One turning vector, and how many ticks it has turned:
The counts run from 0 to 627.
[  8, -11,  -1,   1, -37, -38,  -8, -11,  24,  11,   8, -35,   1,  65,   4,
  -7,  24,  12, -21,  10,  -8, -52,   7,  -3, -12, -17, -25,  -7,  -3,   4,
  37,  31, -36,  17,   9,  26,  20,  41,  14,  15, -23,  -4,   9,  45, -12,
  -7,  -3,   6, -10,   4,  11,  -1,  -6, -12, -23, -22,  -3] | 107
[ 22,   4,   7,   5, -27, -20, -14, -26,  34, -15,  -1, -19,  -1,  34,   2,
  -1,   5, -14, -27,   1,  10, -23,   1,   2,  15, -49,  -6, -19,  -8,   1,
  30, -14, -34,  11,   0,  12,   8,  24,  14,  33, -32,   8,   5,  32,  19,
 -27,  20,  19, -36, -32,  26,  -5,  11,  -4, -29,  -8,   2] | 232
[-49,  29, -13, -20,  13, -11, -28,  -6, -11, -37, -30,  13,  23,   1,   3,
 -25,  22, -23, -52, -13,  -7,  17,  -5,  24,   1, -14, -28,  12,  -3,  36,
   0, -15,  25,   6,   9,  13, -15,  -4,  19,  20, -11,   8,  -6,  24,  31,
 -15,  18,  -8,   6,   6, -35,  20,  -9,  -2, -17,  25, -20] | 351
[ 12, -26,   1,  -1,  15,  -9,  20, -21, -21,  63,   2, -21,   1,   1,   3,
  -5, -21, -26,  23, -16, -23,   7, -51,   8,  -9,  23,  18,   4, -10,  19,
  13,  -4,  12,  13,  14,  -6,   7, -44,   8,   1,   1,  23,  50,  30,   2,
  -3,   4,   3,   9,  18,  -1, -18,   8,  21, -33, -34, -13] | 189
[  4,  21,   2, -31, -11,  -6,  27,   9,   3, -11,   7, -22,  53,   1,  33,
  13, -26,  30,  30,   0,  37,  42,   6,  25,  13, -15, -31,  -8,  32,  -3,
 -11,  -9,   5,  13,  18,  16,   1,  -1, -11, -46,  -9, -40, -20,  13,  39,
  -5,  13,   3,  18,   9, -22,   3,  15,   1,  23, -27,   0] | 261
[ 12,  16,  34,  10,  13, -26,  16,   6, -13,  19,  -3, -24,  17,  -3,  26,
 -13, -13,  -7,  20,   7,  62,  63,   5,  28,  18,  18,   6,   4,  43,  12,
  10, -26,  27,  16,  10,  20,   6,  -4,   2, -35, -12, -12,   1,  34,  11,
  10,  23,  14,  -1,   6,   9,  -1,  22,  11,  -4, -29,   8] | 269
[-26,  25,   2, -27,  16,   0, -15, -27, -15,  -1, -14, -18,  30, -32,  -3,
 -39,  29,  -1,  -6,  -4,  60,  48,  34,  16,  -1, -16,   4, -16,  13,  27,
  -1,  -7,  30,   7,  17,  -3,  -2,  -8,   1,   4,   2,  13,  10,  -1,   1,
 -24,   6,  -5,  11,   3, -17,  13,  31, -14,  17,   1, -10] | 22
[-17, -15, -11, -43,   3,  21,   2, -30,  -9,   0, -19,   2,   6, -36,  20,
   6,  -5,  -8,  37,   6, -37,  13, -49, -26,   6,  -8,  -5, -44,  -1,  13,
  -3, -16,  30, -16,  22, -11, -21, -39,   6,  16,  13,  20,  21, -54,  20,
   4,  -6, -22,  -5,  18, -17, -18,   6,  14,  -6, -11,   3] | 307
[ 18, -38,   3,  22,  11,  -7,  22,   4,  -7,  49, -35,   9, -20,   2, -41,
   5,  32, -28, -14, -11,  -1, -10,   1, -24,  -2,  15,  17,  17, -30, -34,
  16,   9,   8,   2, -10,  -4,  29,  24,  20,  28,   7,  35,  10,   8, -22,
 -17, -12, -13,  24,  -8,   2, -13, -10,   5,  21,  16,  22] | 448
[-13, -41,  16,   9,   3,  13,  -1, -10,   1,  29,  35,   2,  -5,  26, -25,
  39,   6,   2, -13,  12,  -1, -17,   0, -22, -19, -40,  18,   0, -56,  -8,
 -17,   9, -19, -17,  19,  -9, -29,   9,  -2,  52,   3, -11,   8,  16,  -5,
  -3,  -3,  -2,  12,  -2, -14, -23, -26, -10,  67,  17,  -5] | 332
[-17,   4,  13, -33,  -1,  15,  -5,  -8,   3, -17,  28,  -3, -14, -18,   9,
 -28,  26,  12,  -8,  -7,  -1,  -7,  20,   4, -13,  26,  13, -16,  23,  25,
  -5,  31,  14, -39, -18,   6, -16, -13,  -8,   4,   9, -32,  12, -64, -40,
  37, -16, -35,   7,  32,  14,   3,  10, -26, -10, -21,  18] | 410
[  5, -11, -22,   6,   6, -21,   3,  -3, -15,  42, -59,  -2, -15, -14, -16,
 -34,  36, -46,  -3, -13, -33,  18, -49,  -8,   1,  38,   8,  -9,   2, -12,
  17,  -8,   8,  -5, -17,  10,  20,  -5,  15,  -5,  18,  62,  16,  -5,   4,
  -6,   3, -32,   0,  19, -20, -13,   9,  18, -13,   0,  17] | 439
[ -1, -14,  -6, -10,  18,  32,  20, -10, -31,   2,  22,  24, -37, -52, -23,
 -10,   1, -23,  14, -25,  -9,  28, -21,  10,   4,  12, -12,   1, -47, -15,
  -9, -23,  26,  10, -14, -12, -32, -48,  -4,  15,  28, -17,  17,   5, -20,
  -5,   3, -35,  -6, -36, -17,   4,  13,  12,   0,  -9, -18] | 67
[ 14,  27, -17, -30, -13,  33,  15,  15,   4, -29,  28,  32, -30, -32,   9,
  -3, -11,   2,   3, -17,   8, -24,  18,  -9,  29,  14, -42,   5, -42,  -3,
 -38, -33,  17,   6,  -1,   6, -34,   4,  -9,   3,  32, -16,  17,  -2, -15,
  -7,  -6,   2,   4, -42,  -7,  26,  -5,   5, -15,   5, -29] | 624
[ 23, -29,   4,  29,   7,  -3,   6, -21, -24,  75, -16, -26,  -1,  -2, -27,
  -5,  22, -16,  19,  20,   5,  21, -12, -20,   4, -22,  -3,   3, -35, -13,
  19,  -2,  -4,  24,   8, -16,  11,  35, -13,   6,  25,  27,   6,  46, -11,
 -35,   1,   9,  -6, -15,   6, -21,  -2,  16,  16, -10, -16] | 450
[  1,   3,   6, -12, -15, -34, -15, -26,  22, -12, -27,  -6,   1,  35,   1,
 -16,  15, -17, -37,  -8,  -7, -26,  -3,   5,   8, -19,  -3, -12,  11,  16,
  20,  -2, -32,  22,  -4,   8,  33,  10,  26,  18, -44,   3,  10,  39,  14,
 -38,  17,  11, -35, -30,  19,  17,  20,   9, -31, -11,   5] | 233
[-31,  51, -14,  25,  38, -23, -17, -11,  -9,   8, -32,  -7,  17,   8,  12,
  -8, -15, -12, -15,  22,  24,  23,   7, -11,  -2,  -1,   2,  31,  33,  37,
 -11,   0,  -2,  -1,  22, -34,  17,  -2,   1, -16, -14,  30,   2,  37,  36,
 -42,   6,  43,   0, -11, -20,  13, -16,   3,  -8,  19, -15] | 598
[ -1, -30,  -7,  -3, -20, -35, -10, -21,  -4,  36, -36, -18,  14,  28,  17,
  -4,   8, -20,   7,  14, -12,  -7, -44, -25, -11,  12,  25, -26,  20, -18,
   1,  -7, -32, -16,   7,  17,  46, -22,  30,   0,   0,  25,   0, -10,  33,
 -25,  22,  -2, -17,  23,  14, -22,  17,  32,   5, -18,  36] | 562
[  4, -36, -12,   2, -29, -31, -17,   9, -22,  15, -48,   9,  18,  -6, -31,
 -20,  28, -12,   0,   6, -29,   3, -48, -15, -12,  -3,   0, -30,  26, -12,
   2, -12,  -1,  13,   3,  13,  32,  -8,  15, -30,  17,  35,  11, -29,  12,
 -20, -13, -29,   8,  31, -14,  12,  18,  15,  12,  -4,  17] | 564
[ 27,  -4,  34,  18, -20,   5,  -6,  -4,  11,   5,  54, -13, -26, -15, -19,
 -13,  12,  28,   2,  25,  29, -25,  11, -18,  -9,  16,  24, -20,  -5,  -4,
  18,  21, -10, -23,   9,  11, -27,   4, -10,  14,  11,   2,  18, -58, -44,
  47, -12, -26,  10,  24,  24, -13, -12, -19,   3, -28,  12] | 412
[ 27,   1,  33,  18, -11,  -7,  28,  44,  29,  -3,  22,  18, -34,  21,  11,
  43, -31,  12,   9, -12,  16, -11,   2,   3,  12,  38,   7,   8,  10, -23,
 -10,  -7, -25, -27,  11,   8,  -4,  14,  -1,  -7, -13, -39,   4,  19,  14,
  40,  -5,   4,   9,  -7, -17,  -4, -20,   5,  16,  -3,  -8] | 515
[-13,  21,  24, -33,  18, -17,  17,   7, -17, -14, -16,   0,   3, -29,  11,
 -23,  18,   7,  -4, -32,  34,  57,  19,  27,   7,  30,  -2,  -2,  46,  14,
   6,   0,  44,   5,   1,  14,  -5, -15,   0, -40,   3, -24,   8,  -4, -14,
  11,  -3, -19,  18,  21, -17,  27,  23,   0,   1, -15,  -5] | 271
[-18, -25, -15, -16,  -4,   6,   7,  -8, -11,  20,  -1,  -4,  23,   3, -12,
  22,  25,  27, -10,  -4,  39,  10,  21, -25,  -9, -29, -17, -17, -35,  -4,
  -1,  16,  12,   9,  37,   7,  -9,  22,   2,  30,  32,   2,  10,  -6, -12,
 -15, -17,  -3,  40,  23, -26,  -6, -11,  -8,  64,  11,  -6] | 580
[ 19,   3,  13,  42,  -8,  -4, -22,  18,   9, -22, -21,  34,   4, -19, -54,
 -39,   0,   2, -40, -13,  11, -14,   9,  15,  14, -22, -12,   5,  17,  23,
   1, -33,  10,  27, -14,  -3,   7,   0,  49, -14, -25,  30,  18,   9,   4,
 -34,   6,  16,  12, -12,   5,  38,  -6,   8, -28,  23, -11] | 484
[  0, -32,  -1,  -1,   6, -26,  -3,  10, -23,  16, -47,  13,  36,  -1, -14,
 -20,   8, -16, -15, -12,  23,  28,  -9,   3, -26,   1,  14,   2,  43, -21,
  -7, -22,  17,   6,  -9,  10,  45, -13,  37, -30,   2,   3, -16,  -9,  20,
 -31,  12,  -7,  21,  29,   8,   6,  18,   7,  16,  -8,  36] | 8
[ 22,  31, -24,  15,  -3,   7,   2, -25,  -7, -16,  22, -20,   2, -14, -10,
 -49, -21,   0, -11, -23,  34,   7,   4,  23,   3,  10,  -2,  -7, -10,  19,
  -2, -24, -12,  40,  10,  -2,   6, -40,  13, -23, -22,  10,  25,  43,  22,
 -21,  20,  10,   1, -31, -11,  19,  21,   3, -31, -12, -28] | 496
[ 13, -15,   6,   9,   3, -14,   2, -17, -12,  51, -37, -23, -23,  -6,   0,
   2,  21, -37,  17,  -1, -33, -13, -46, -17,  24,  28,  22,  -9, -10,   1,
   6, -14, -29,  -3,   8,   1,  -3,   0,  -9,   2,  -6,  38,  34,  12,  17,
 -23,  -2,  11, -10, -16,  21, -21,  15,  23, -21, -18,  15] | 313
[-17,  35, -19,  -2,  10,  16,   0, -18, -17,  -6,  28, -23,  29, -25,  38,
 -11, -54,  22,  16,  31,  38,   6,  33, -16, -14,  -4, -28,  24,  19,  32,
 -22,   1,  28,   0,  30, -22, -20,  -8,  -5, -15,  20,   1,  -2, -14,  -2,
   0, -11,  37,  25,  10, -22,   1, -37, -17,  -8,  -9, -16] | 34
[-17, -13,  19,  42,  23, -12, -11,   0,   7,  -4, -11,  25,  -5,  12, -28,
  39,  -6,  -5, -39,  16,  32, -23,   5, -21, -26, -29,  22,   5,  -9,  -1,
 -15, -12,   6, -19,  13, -27,  10,   7,  38,  37, -15,  -6,  -4,  -3,  13,
 -25,   1,  15,   9, -24,  -7,   8, -33,  -9,  33,  44,   3] | 470
[ 32,  22,   8,  -3, -13,  -9,  25, -14,  45, -33,   5,   3, -13,  25,  25,
  32, -28,  -5,  18,  -7,  26,   8,  14,  10,   8,   8,  12, -20,  13,  -7,
   6,  13, -39,   0,   2,  -7,  41, -15,   2,  -3, -42, -12,   7,   8,  44,
 -14,   1,  12, -31, -34, -14,   9,  28,   8,  15,  -8, -11] | 379
[-15,  26, -13, -26,   3,  -4,  -7,  -9, -28,  24, -36, -18,   0, -22,  27,
 -10,  -3, -17,  48,  19, -38,   9, -52, -31,  32,  19, -16,   2,   4,  -3,
 -19, -38,  -8,  -8,  13,  -7, -31,   0, -31, -17,  35,  19,  -4, -14,  22,
  -1,  16,  13, -11,  -7,   2,  -9,  -8,  14, -29, -11,  18] | 305
[ 37,  19,  -7,  24,  -4,  16,  32, -13,  36, -16,  34,   3,  -9,   3,  -5,
  -7, -34,  -1,   5, -21,  29,  -4,  24,  25, -14,  19,  41, -10, -14,  -5,
   7,   6, -32,   2,  -8,  -5,  32, -56,  17,  15, -46,  -8,  20,   4,  20,
  18,  17, -11, -13,  -9, -15,   1,  13,   9,   4, -17,  -8] | 504
[  9, -10,   7,   3,  11,  -8,  27,  -5,  -4,  73,  -5, -28, -17,  14,  11,
  18, -25, -24,  18, -16, -22, -18, -41,  -6,   0,  37,  11,   1, -21,  12,
   0, -13,  -4,   4,   7,  -6,  -3, -18,   4,  16, -13,  16,  52,  43,   6,
   2,   2,  26,   7,   0,   8, -25,  -6,  26, -33, -29, -17] | 188
[-34,  16, -34, -38,  -8,   2, -15, -16, -11,  -2, -25, -18,  -1, -11,  20,
 -24,  12, -48,  11,   7, -47,  19, -34,  -4,  -2,  29,  -3,   1,   1,   2,
  -9,  -8,  -8, -16,   5,   9, -11, -18,  -9,   7,  28,  30, -11, -39,   4,
  33,  12, -34,   7,  39, -36, -26,  -2,  -4,  -4,  -2,  16] | 431
[ 13,  -8, -17,   0, -15, -32,  -2, -20,  27,  10,  -5, -33,   1,  53,  16,
 -27,   7,  -2, -28,   7, -13, -45,  -3,  17, -14,   6, -29,   6,   2,  -2,
  25,  18, -19,  13, -11,  33,  38,  14,  22,   5, -28,   1,  -5,  40,  -7,
  -9,   5,  10, -19,   1,  15,  -7,   1,   5, -34, -14,  16] | 108
[ -1,  28, -12,  31,  23,   7,   0, -27,   2,  10,  -8, -21,  12, -16,  -8,
 -26, -23, -17, -27,  -4,  57,  -1,  42,  -2, -16,  31,  38,  16,  11,  21,
  -6,  -3,   4, -14,  11, -15,  25, -29,  28,   9, -29,  33,  14,  -4, -11,
 -12,   3,  20,  10,  -1,  17,  -9,  13, -10,   3,  -2,  10] | 29
[ 20,  17,  35,   4,   6, -27,   3, -24,  13,  14,  -1,  -9, -13,  -5,   1,
  -6,   6,   3,  -4,  -6,  60,  28,  40,  11,   0,  47,  43, -26,  28,  15,
  40,  18,  24, -15,   5, -19,  14, -25,  18,   8, -21,   2,  30, -21, -14,
  18, -10,  -8, -17,  14,  14,  -9,  15,   2, -10, -30,   0] | 278
[ 45,   8,  -7,  27, -28,   4,   2,   4,  28, -11,  16,  13, -15,  35, -10,
   2, -32,   5, -13,  -4,  55, -32,  32,  -7,   9,  -1,  -7,  16, -24, -36,
  12, -17, -10,  27,  -2,   5,  31,  15,  27,   5,  -7, -14,  11,  33,  -5,
   0,  18,  22, -11, -36,   5,  14, -16,  17, -10,   0, -24] | 369
[  2,   2, -30, -22, -31,  16,   0,  23,  16, -39,  12,  18,  10,  17,   4,
  10,  -9,  28, -13, -10,  47,  -8,  25,  -2,  -4,   2, -28,  -3, -12, -35,
 -39, -11, -12,  -8,   4,  34,   8,   6,  10, -10,   7, -40, -14, -18,   7,
   6,   7, -19,  24,  -6, -41,  28,   2,  -4,  38,  12,  13] | 251
[-43, -16, -23, -16,  28,  27,  -3, -26, -37,   8,   0,  -5,  18, -29, -18,
 -22,  49, -25,  -3, -13, -44,  13,  -5,   3, -19, -38,  -1,   1, -28,  23,
 -13,  26, -24,  -3,  -6,  -8, -12, -26,  -9,  15,   5,  11,  11,  -3,   3,
 -31, -11, -26,   6,   3, -20,  -2,  14, -18,  38,  -7,  -9] | 329
